Rows are one point carried round by a steady rotation, each followed by how many steps it has turned.
The counts run from 0 to 249.
[-4.40 -0.51 -0.09  1.47 -0.62  4.64  1.60  1.48 -0.19  1.38 -0.25 -1.97
  3.22  1.70 -0.67 -2.29  0.08  0.87  2.55  2.14  0.94  1.83 -0.27 -1.42
  2.30 -0.09  1.70 -0.72  0.86 -1.00 -1.05 -1.04  0.67 -0.75 -1.73 -0.06
  2.61 -0.64  0.91  1.78  1.45  0.70  0.21 -1.17 -1.54 -1.59] | 12
[-2.45 -0.25 -2.21  1.58 -0.29  3.53 -0.55  0.72  0.75  1.74  0.14 -1.85
 -1.35  0.64 -0.08 -2.73 -2.71 -2.05  1.37  0.99 -0.54  2.67 -0.60 -1.92
  1.87  1.34 -0.48 -0.31 -0.38 -2.77 -0.11 -1.52  0.93 -1.71 -1.89  4.02
 -1.08 -1.04 -0.69  0.03  3.39 -1.04 -0.64  0.53 -2.64  0.82] | 236
[-2.20  1.85 -0.80  2.54 -0.84  4.72  0.12  1.97 -0.43  0.96  0.23 -0.68
  0.08  0.97 -1.56 -0.53 -3.01 -1.90  0.82  0.32  0.20  1.11  0.27  0.23
  0.80  0.74 -0.49 -0.39  0.46 -2.26  0.48 -1.49  0.06 -3.52 -2.28  2.89
 -1.79 -0.45 -0.73 -2.40  3.06 -0.57 -2.76 -0.32 -2.03 -0.59] | 110
[-2.37 -0.69  0.02 -0.44 -0.48  3.08  0.07  3.01  1.52  0.74  0.68 -2.31
  2.33  0.04 -2.38 -3.09 -0.81  0.35  2.74  1.77  0.39  0.57  1.86 -2.15
  2.07 -1.10 -0.02 -2.99 -0.98 -0.62  0.17 -1.91 -1.20 -1.03 -1.87  1.11
  1.68 -1.72  0.58  1.71  2.08 -0.62  0.99 -1.22 -2.81  1.12] | 8
[-1.47 -0.08 -1.45 -0.38 -1.23  1.59  0.66  0.23  0.12 -0.11 -1.24 -1.06
  1.07  0.12 -1.71 -1.04 -0.95 -0.50  0.72  1.83  2.34  2.44  2.01 -0.48
  1.84 -3.95  0.15  0.73  0.77 -3.05  2.37 -1.85 -0.05 -3.68 -3.34  2.85
  0.66 -2.02 -0.23 -0.12  1.59  1.06 -0.33 -1.35 -1.55  0.66] | 152
[-2.63  1.22  0.37  1.49 -0.28  3.70  0.93  1.11 -1.01 -0.90 -0.04 -2.15
  0.45  0.98 -1.59  0.05 -1.32 -0.24  0.96 -0.77  1.96  2.41  0.99  0.65
 -0.10 -0.29 -1.08  0.92  0.43 -2.58 -0.19 -3.69  1.62 -3.30 -3.46  1.50
 -0.87 -0.26 -1.77 -1.48  1.59  0.36 -2.96  0.15 -1.70  0.62] | 115
[-1.57  0.20 -1.63  0.01 -2.63  2.40  3.36  1.35 -0.54  1.04  0.30 -1.07
  1.21  0.30 -2.56 -1.68 -2.15  1.73 -0.94  1.23  0.63  0.95  2.14 -1.03
  2.84 -0.02 -0.75 -1.41 -1.07 -2.45 -0.36 -3.13  0.12 -3.20 -1.01  2.32
  0.90 -1.12 -0.16 -0.79  2.68 -0.89  1.22  0.21 -2.23  2.09] | 74
[-0.75 -0.37  0.51  1.00 -1.37  1.26 -0.72  2.51 -0.01 -1.71 -0.43 -1.32
  2.00  0.78 -1.41 -2.57 -0.69  0.50  0.98  2.29  0.04  3.07  3.25 -0.89
  3.10 -0.74  0.66 -0.64 -0.91 -0.94  2.28 -2.27  0.78 -4.46 -0.63 -0.12
  1.73 -1.60  0.52  0.60  0.99  0.02 -0.33 -0.61 -2.63  0.37] | 162
[-2.08 -0.37 -0.33  1.05 -2.56  2.85  1.32 -0.02  0.04  0.41  0.96 -3.09
  0.29 -0.83 -0.31 -4.00 -1.33  0.26  2.13  1.58  1.25  2.93  0.36  0.02
  3.13 -0.84  2.16 -0.45 -1.21 -0.80  0.23 -2.28 -0.61 -3.59 -1.85  1.05
  2.88 -0.63  0.77 -0.93  1.77 -1.17  1.89 -1.30 -1.42  1.33] | 228
[-3.13  0.05  1.41  2.87  0.26  4.43  1.59  1.54  0.81  1.44 -0.69 -1.93
  2.86  0.71  0.67  1.56 -0.75  0.08  2.48  1.27  0.29  2.04  0.90 -1.04
  0.86 -0.66  0.40 -1.88 -0.44 -0.99  1.34 -0.63  1.02 -0.08 -4.44  0.52
 -0.56 -1.50  0.78  0.74  3.33 -0.27  1.20 -0.94 -0.96 -0.60] | 137
[-3.30 -1.95 -0.01  1.73 -2.48  2.37  0.99  0.34 -0.53  0.41 -1.35 -1.25
  1.38  0.09 -1.33 -2.46 -0.43  0.72  1.05  2.26 -0.26  1.41 -0.38 -0.02
  3.49 -1.84  2.41  0.85  1.12 -1.55  1.25 -2.32  0.98 -4.10 -1.46  1.60
  2.56 -1.63 -0.24  1.22  0.41  0.04 -0.26  0.28 -1.50  0.05] | 24
[-1.16 -0.13 -2.37  0.47 -0.98  3.60  1.15  3.32  1.31  1.46 -0.39 -0.56
 -0.15  0.32 -2.60 -0.71 -0.48  0.30  1.62  1.96  1.16  0.46  0.89 -1.71
  1.37 -2.82  0.87 -1.72  1.59 -1.78  2.93 -0.65 -1.68 -1.92 -2.82  3.19
  0.64 -1.67 -0.53 -0.76  1.98  1.14  0.79 -0.72 -1.66  0.31] | 146
[-1.59  2.01 -1.62  2.20 -1.83  5.19  0.38  2.25  0.18  2.00 -0.25 -0.70
  0.67  1.26 -0.70 -1.82 -2.00 -0.45 -0.30  1.07  0.00  1.56  0.88  0.23
  1.38  1.02 -0.73  0.14  2.17 -1.81 -1.24 -0.99  1.04 -4.49 -1.86  1.87
 -0.04 -0.69 -0.78 -2.01  2.94 -0.57 -2.57  0.37 -2.03 -0.76] | 111
[-0.28  1.06 -0.29  0.06 -0.54  3.47  0.23  2.30  2.19  0.93 -0.99 -0.72
  2.51 -1.96 -0.78 -2.68 -0.06  2.05  1.17  0.61  2.80  1.14  3.84  0.65
 -0.78 -1.22  0.24 -0.06  0.70 -1.91 -0.11 -1.13  2.15 -2.69 -3.53 -0.97
  0.22 -2.02 -0.44 -0.16  2.17 -0.23  3.10 -0.08 -1.43  0.59] | 129
[-3.09 -0.22 -1.71  1.60  0.60  3.51  2.33  1.95 -2.44  1.10 -0.93 -0.72
  1.28 -1.15  0.85 -1.93 -0.35 -0.17  1.00  2.27  0.72  4.76  1.82  1.16
 -0.89 -0.70  0.66  1.33 -0.27 -2.69 -1.71 -0.04  2.41 -1.32 -1.62  1.51
  0.46 -2.31  0.02  0.79  2.61 -0.31 -0.69  1.08 -0.48 -0.65] | 88
[-3.38  0.16  0.47  2.54 -0.28  3.24  2.78  1.22 -1.67 -0.78  1.54 -1.19
  1.79  1.15  0.29 -0.55  1.25  0.00  1.98  2.89  2.00  4.93  0.81 -1.19
 -0.92 -0.92  1.32 -0.40 -0.56 -2.03 -1.39 -1.21  1.30 -0.96 -1.68  0.51
  1.88  0.22  0.08  0.81  2.11 -1.27 -0.55  0.32 -0.58  1.03] | 215
[-0.84 -0.36 -1.36  1.46 -2.14  2.61  0.81  1.58  2.53  0.19  1.71 -2.09
  1.78 -1.96  0.07 -0.34 -0.50  1.68  2.20  3.02 -0.73  0.01 -0.13  0.08
  0.60 -2.53  0.48  0.60  1.65 -2.93 -0.58 -0.50 -0.77 -1.94 -2.71  2.66
  0.80 -2.66 -1.27 -0.08  2.40 -2.32  0.99  0.44 -0.56  1.35] | 58
[-2.02  0.06  0.59 -0.34 -0.68  2.50  0.17  2.23  1.54 -0.19  0.60 -2.22
  1.86  0.63 -1.87 -4.29 -0.19  0.94  2.38  1.08  2.13  1.53  3.54 -1.09
  1.06 -0.65  0.08 -1.19 -1.26 -1.47 -0.26 -2.29  0.88 -3.06 -1.99 -1.54
  1.50 -0.69 -0.39  0.80  0.76  0.00  2.08 -1.03 -1.69  1.05] | 2
[-2.82 -0.69 -0.41  2.86 -0.29  4.35  1.35  1.83  0.07 -0.72  1.95 -1.08
 -0.23 -0.11  0.66 -2.05  1.19  1.04  3.63  2.98  0.75  3.43 -0.26 -1.62
 -0.19 -0.59  3.49 -0.82 -0.18 -0.70 -0.73 -0.48 -0.28 -2.33 -1.64 -0.02
  2.24 -0.56 -0.67 -0.60  1.69 -1.26  0.09  0.51 -0.33  0.79] | 221
[-2.74  1.10 -0.93  1.93 -2.72  4.24  0.34  3.78  1.75  0.38  2.56  1.14
  3.09  0.37 -2.22 -2.48 -1.09  0.70  1.23  2.39  0.74  0.51  1.09 -0.18
  0.18  0.19  0.12 -0.28 -0.02 -2.69 -1.59  0.86  1.35 -1.54 -0.63  0.28
  0.17 -1.07 -1.02 -0.09  1.86 -1.08 -2.21  1.54 -1.33  0.23] | 45
[-1.88 -0.07 -0.43  1.92 -1.11  3.05 -0.92  1.62  0.61 -1.13 -0.44 -0.70
  2.30  2.44  1.37 -2.72 -0.63  0.84  2.38  2.79  1.05  3.69  2.78 -0.53
  0.46  1.42  0.74  1.33 -0.08 -2.07  0.72 -0.40  3.12 -3.34 -1.36 -0.90
  0.74 -0.77  0.93  1.47  1.77  1.78 -0.03  0.17 -1.81 -0.83] | 166
[-0.58  0.34  0.88  0.66 -0.20  2.68 -0.04  2.21  2.35  0.32 -1.55 -1.47
  1.73 -1.43  0.77 -1.26 -0.25  2.23  1.81  1.17  1.43  1.20  3.21 -0.12
 -0.68 -1.03  0.30  0.43  0.21 -1.61  0.71 -2.04  2.35 -1.15 -4.04  0.30
 -0.30 -2.47 -0.93  0.71  3.07  0.04  2.92  0.61 -0.95  0.77] | 130
[-2.49  0.03 -1.91  2.25 -0.59  4.74  0.45  1.84 -0.53  0.51  0.01  0.40
 -0.80 -1.61  1.44 -2.84  0.24  0.25  3.38  2.63 -0.38  3.12  0.88  0.51
 -0.66  0.67  1.48  0.98  0.22 -1.36  0.17  0.84  1.55 -1.89 -1.71  0.81
  0.17 -2.86 -0.24 -0.23  1.68 -0.77 -0.46  1.11 -0.33 -0.07] | 94
[-1.73  1.28 -0.94  2.17 -2.16  3.38  0.49  2.21 -0.16  2.25 -1.50 -1.19
  0.73  0.79 -0.18 -1.36 -1.28  1.06 -0.57  1.33  0.61  0.16  0.85  0.75
  1.85  0.75 -0.42  1.17  3.29 -1.66 -0.31 -2.91  1.02 -3.30 -2.38  1.71
  1.20 -1.05 -0.54 -1.43  2.81 -0.27 -1.01 -0.04 -2.31 -0.84] | 112
[-1.40  0.20 -1.74 -0.37 -2.21  2.14  2.93  0.75 -0.75  2.04 -0.28 -0.88
  1.12  0.40 -1.58 -1.41 -1.90  0.98 -0.32  1.24  0.75  1.86  1.96 -1.10
  2.29 -0.06 -1.81 -0.50 -0.74 -3.72 -0.11 -2.82  1.08 -1.16 -1.47  3.22
 -1.00 -1.20 -0.69  0.02  3.53 -1.00  1.68  0.19 -2.26  1.54] | 75
[-1.86  0.39 -1.81  2.39 -0.62  3.55 -1.89  3.39  2.03 -0.04  0.29  0.10
  1.92  1.66  0.49 -2.38 -1.43 -0.18  2.78  2.46  0.65  2.31  1.34 -1.30
 -0.19  1.94  0.35  0.52 -0.56 -1.98  0.25  0.70  2.17 -1.14 -1.24  0.59
 -0.46 -0.56 -0.05  1.73  2.49  1.17 -1.05  0.84 -2.48 -0.59] | 171
[-2.09  1.22 -1.58  1.88 -2.17  4.83 -0.03  1.43  1.17  1.14  0.65 -0.47
 -1.43  1.05  0.79 -2.77 -1.98 -0.30  2.85  0.33  0.95  0.94 -0.01  0.92
  0.62  1.78  0.66  0.77  1.16 -2.28  0.32 -0.19  1.36 -2.96 -2.64  1.25
 -0.54 -0.94 -0.14 -3.11  2.14  0.67 -1.09 -0.03 -0.76 -0.35] | 105
[-3.12  0.25 -0.17  1.31 -1.82  3.42  2.13  1.87 -1.27 -0.87  2.22 -1.51
  1.77  0.23 -0.70 -2.51  1.15  0.85  1.38  2.21  3.08  4.30  0.96 -1.30
 -0.11 -1.99  1.44 -1.16 -0.66 -1.09 -1.50 -0.86 -0.03 -2.09 -1.06 -0.23
  2.96  0.08  0.25 -0.67  1.21 -0.79 -0.10  0.57 -1.06  1.07] | 216
[-3.88 -0.58 -0.63  1.74 -0.19  3.75  1.50  1.18  0.38  2.11 -0.74 -1.82
  2.63  2.11 -0.03 -1.69 -0.21 -0.89  3.05  1.92  1.11  2.46 -0.01 -1.55
  0.56  0.09  0.88 -0.05  0.00 -2.44 -1.04 -0.32  1.34 -0.14 -2.41  1.06
  0.58 -0.89  0.92  2.85  2.57  0.46  0.08 -0.77 -1.22 -1.10] | 11
[-2.96 -0.80 -1.57  0.77 -1.81  3.29  0.00 -1.42  0.12 -0.35 -0.39 -0.38
  0.03 -0.37 -1.15 -2.26 -1.75 -1.45  1.89  0.07  0.43  2.97  0.78 -0.40
  1.04 -1.25  1.36  1.46 -1.05 -3.63  1.71 -0.57  3.04 -3.61 -2.65  2.47
 -1.17 -1.72 -1.15  1.04 -0.05  1.21 -1.75 -0.77 -0.16  0.59] | 27
[-2.85  0.86  0.49  1.29 -1.50  3.20  0.64  0.61 -0.32 -0.49  0.79 -2.16
 -0.18 -1.00  0.42 -1.63 -2.97 -0.21  3.19  0.80  2.52  1.05  0.84  1.31
  2.04  0.48 -0.55  0.60 -1.14 -1.87  2.00 -2.58  0.28 -1.72 -4.07  2.36
 -0.12 -1.38  0.66 -1.99  2.63  0.07 -0.25 -1.14 -0.26 -0.09] | 103
[-3.69  0.83  0.71  3.01 -0.63  5.32  2.23  1.60  0.75  1.11 -0.16 -1.11
  2.61  1.58 -0.54  0.99 -0.55  0.49  2.02  0.57  1.76  2.17  1.18 -1.31
  0.94 -0.83  0.84 -2.74 -0.85 -0.38  0.86 -0.52  1.15 -2.12 -3.48 -0.52
  0.46 -0.52  1.13 -0.20  2.65  0.28  1.09 -1.69 -0.33 -0.46] | 138
[-1.14 -0.10 -2.23  1.08 -2.82  3.72  1.42  2.67  2.37  0.06  2.51 -1.29
  1.53 -1.19 -1.45 -1.73  0.41  1.93  2.00  2.37 -0.01 -0.16  0.21  0.06
  0.26 -2.68  1.59  0.24  0.81 -2.43 -1.39  0.57 -0.11 -2.91 -2.02  1.70
  0.70 -2.20 -1.74 -0.41  1.86 -1.54  0.60 -0.56 -0.79  1.09] | 57
[-0.01  0.28 -1.41  1.93 -4.41  2.23 -0.74  0.86  3.12  0.64 -0.36  0.27
  0.99 -0.66  0.46 -1.91 -1.36  2.17  0.43  1.22  0.23  1.07  0.98 -1.41
  1.31 -0.33  2.07  0.84  0.99 -2.48  1.37 -0.54  1.89 -3.31 -1.74  2.25
  1.11 -1.70 -1.37 -0.67  1.98 -0.63  2.38  1.79 -1.74  1.93] | 195
[-2.11 -0.47 -0.11  2.77 -1.57  3.07  1.91 -0.19 -1.14 -0.02  0.61 -2.82
  0.57 -0.24  1.40 -2.71 -0.56  0.17  1.93  2.07  0.14  3.09 -0.19 -0.63
  2.32 -0.56  2.45 -0.62 -0.54 -0.08 -0.84 -1.21 -0.27 -3.72 -1.44 -0.31
  2.44  0.35  1.68 -0.70  2.02 -1.74  1.12 -0.65 -0.81  0.18] | 227
[-1.65 -0.31 -0.15 -1.69 -0.14  2.36 -0.22  1.37  2.50  0.69  0.63 -1.64
  1.58 -0.38 -1.08 -3.96 -0.45  0.09  2.71  1.77  2.30  1.70  3.46 -1.29
  0.22 -0.82 -0.41 -0.85 -1.17 -2.57 -0.37 -1.88  0.98 -1.00 -2.58  1.05
 -0.08 -1.41 -0.58  1.69  1.71 -0.17  2.17 -1.21 -2.12  1.64] | 3
[-3.33  0.49 -0.28  1.73 -1.29  4.52  0.00  2.74  0.84 -1.55  3.53  0.77
  2.54  1.39 -1.41 -1.28 -1.59 -0.75  2.30  1.93  0.83  0.67  1.19 -1.16
 -0.28  0.59  0.07 -0.14 -1.44 -2.81 -0.55  0.37  1.74 -1.17 -0.96  0.67
 -0.79 -0.48 -1.25 -0.06  1.72 -0.75 -2.75  1.27 -1.44  0.86] | 44
[-2.54  0.39  0.79  1.32 -2.20  3.24  0.97  1.64 -0.65  0.11  0.14 -1.96
  0.82 -0.68  0.52 -2.52 -2.20  1.68  3.04  1.09  1.64  0.95  0.63  2.04
  3.19  0.00 -0.01  1.23  0.06 -0.89  2.40 -3.11  0.26 -2.14 -2.78  1.42
  1.63 -2.01  0.97 -2.10  2.46 -0.42  0.95 -0.36 -1.13 -0.24] | 102
[-2.62  0.04  0.02  3.26 -2.52  3.34  0.22  1.54 -0.72  1.76 -0.91 -1.67
  0.59  2.14 -0.07 -3.23 -1.20  0.38  0.71  1.46 -0.73  1.92 -0.31 -1.42
  3.07  1.95  0.94 -0.13  0.91 -0.72 -0.90 -2.89  1.43 -3.30 -0.62  1.93
  1.34 -0.22 -0.82 -0.69  2.30 -0.67  0.04  1.02 -2.73 -0.01] | 238
[-3.01  0.92 -1.27  2.61 -0.85  4.56  0.53  0.95  0.02  1.80 -0.02 -1.06
  0.40 -1.03  1.51 -3.05 -2.67 -1.82  1.94  1.51 -0.04  2.62  0.92  1.90
  0.23 -0.08  0.15  0.81 -1.24 -1.87  0.56  0.85  0.77 -2.64 -2.22  1.72
 -0.95 -1.83  0.95 -1.12  3.21 -1.63 -0.67 -0.29 -0.50 -1.12] | 99
